q_52: [ 17  -6 -48   0  -5  22  20  28 -24  26   3   1  35  36  26  23  13   6
  23  10 -37  22 -22 -26 -17   3  -7]
q_51: [ 27   1 -51  10 -17  14  21  30 -23  25  18  -1  36  26   3  12  18  23
  29   0 -36  20 -19  -8 -16  -3  10]
q_134: [-10   8 -52   8 -17  26  22  29 -21  25  18  -6  36  27   2  13  18  25
  29   1 -35  20 -19  -8 -16  -3  10]
q_924: [-10  10 -51  10 -17  14  21  30 -23  25  18  -1  36  26   3  12  18  23
  29   0 -36  20 -19  -8 -16  -3   9]
q_354: [-10   8 -52   8 -17  12  22  29 -21  25  18   1  36  27   2  13  18  25
  29   1 -35  20 -19  -8 -16  -3  10]
[-10   8 -52   8 -17  12  22  29 -21  25  18   1  36  27   2  13  18  25
  29   1 -35  20 -19  -8 -16  -3  10] => q_354
then: [-17  12  22  29 -21] => [25 18  1]
[-10   8 -52   8 -17  26  22  29 -21  25  18  -6  36  27   2  13  18  25
  29   1 -35  20 -19  -8 -16  -3  10] => q_134
then: [18 -6] => [36 27  2]
then: [ 27   1 -51  10] => [-17  14  21]

q_777: [-15   8 -11  -3]
q_341: [  2   9 -15   0]
q_354: [-7  1 44  5]
q_52: [-22 -32 -15 -20]
q_352: [ 16 -17  -9  -2]
q_924: [12 11 -1  7]
q_326: [ 5  7  2 -7]
q_134: [-17 -17  -9  -2]
q_882: [ -9  16   8 -12]
q_51: [ -7   1  15 -26]
q_400: [15 13 -5 -7]
[12 11 -1  7] => q_924
[ -7   1  15 -26] => q_51
[ -9  16   8 -12] => q_882

q_924: [  6  -6   2   3  -7  -3   0  -7   4  -6 -34  -8   1   8   0  -3]
q_51: [-44 -14   6  -4   4  -9  -4  -8   4 -34  -6  -7 -12 -13  -5   4]
q_341: [ -6   0   6  -4   4  -9  -4  -8   4 -34  -6  -7 -12   8   0   0]
[-44 -14   6  -4   4  -9  -4  -8   4 -34  -6  -7 -12 -13  -5   4] => q_51
then: [-3  0] => [-7  4 -6]
then: [-6  0  6 -4  4 -9 -4 -8] => [  4 -34  -6]
[ -6   0   6  -4   4  -9  -4  -8   4 -34  -6  -7 -12   8   0   0] => q_341

q_317: [ 16  10  -9 -14 -13   4  -3   0  -2   2 -17  13 -30  16   6  10  14   5
 -28 -12   3  23 -18   6  12   0 -16   5 -18  15   6 -11 -11  -3 -21 -13
  -7]
q_354: [  8  -5  36   8  -3   4  23 -14  -5 -18  27  -1  10 -23 -10 -16  53  15
   6  -5  21 -13  27  21  18   7  13   6   0   8 -13  -6   0  13   1  14
   0]
q_326: [-44 -12  26   2  12   3  41  -4  -7 -30   3  16  -1   5  13 -15  13  24
   2 -18  17  10  17 -17  -4  11 -42 -10 -28 -14   7   8   1   9  27  14
  18]
q_777: [-45 -13  11   7   8   2  23  -1   0 -30  26  16   9  -8  -8 -24  27  24
  16 -14  32   3  33  -9  11   8 -24  -5 -19  -1   2   2   2  15  12  25
  26]
q_352: [-29  -5   3   8  20  21  35   0  15 -20   4  -5   5 -15  19 -10  43  17
  -8  -9   3 -11  16  15  -3  14  -4   0  -8 -13 -11   3   2   7  29   3
 -12]
q_134: [  5  13 -15  13  24   2 -18  16  19 -16  29   1  11 -24  -9 -16  52  16
   5  -6  19 -11  29  21  15   9  14   6  -2   7 -11  -5   3  13   2  13
   0]
q_400: [  8  15   2 -17 -13   1  -9  13   8  -9 -26   3 -29  22   4   8  17   3
 -21  -3  14  13 -23   1  24  -6 -21   6 -11  13   1 -13 -22  -7 -19  -9
  -6]
q_51: [-24  10  15  -6   5   8   6  21  24 -28 -18 -12  -9   9   8  -5  36   8
  -3   3  23 -14  -5   1  24  -3 -17   4  -3  -2 -11  -6 -22  -2   8   5
  -5]
q_341: [-30  10  30 -14  -4  -7   1  25  13 -36 -24  -1 -16  28   0  -7  16   9
   5   2  38  -2  -9 -21  31 -10 -42   0 -12   1  -1  -6 -29  -5   2  12
  14]
then: [  8  -5  36   8  -3   3  23 -14  -5] => [ 1 24 -3]
then: [  5  13 -15  13  24   2 -18  17] => [ 10  17 -17]
then: [27 24 16] => [-14  32   3]
then: [  1  11 -24  -9 -16  52  16] => [ 5 -6 19]
then: [  1  24  -6 -21   6 -11  13   1 -13 -22  -7] => [-19  -9  -6]
then: [ 17 -17  -4  11 -42 -10 -28 -14] => [7 8 1]
then: [-13  11   7   8] => [ 2 23 -1]

q_51: [-6  7 -6  2 19]
q_341: [ 6 12 -4 47 28]
q_354: [14  0  2 15 15]
q_777: [ 6 12 -4 47  8]
q_352: [  4 -11   0  16   7]
q_134: [ 6 12 -4 47 -3]
q_326: [ -8  -7 -25   6 -20]
q_317: [ 6  0 22  1 11]
q_924: [16  9  0 -7  4]
q_400: [  5 -26 -44  21  -4]
[16  9  0 -7  4] => q_924
[14  0  2 15 15] => q_354

q_341: [ 13 -21   8   3   9]
q_400: [ 11   1   2 -18 -12]
q_51: [ -9  28   8   3 -18]
q_52: [ -6  16 -12  26  42]
q_352: [13 15 10 -1 11]
q_326: [-23   2  14   7  -9]
q_882: [-1 24  5 13 21]
q_317: [-18  -3  39  18   2]
q_354: [ 1 42 -4 16 30]
q_924: [ 5 -5 -2 17  2]
q_134: [-14 -40  -2  12  14]
[ 1 42 -4 16 30] => q_354
[13 15 10 -1 11] => q_352
[-1 24  5 13 21] => q_882

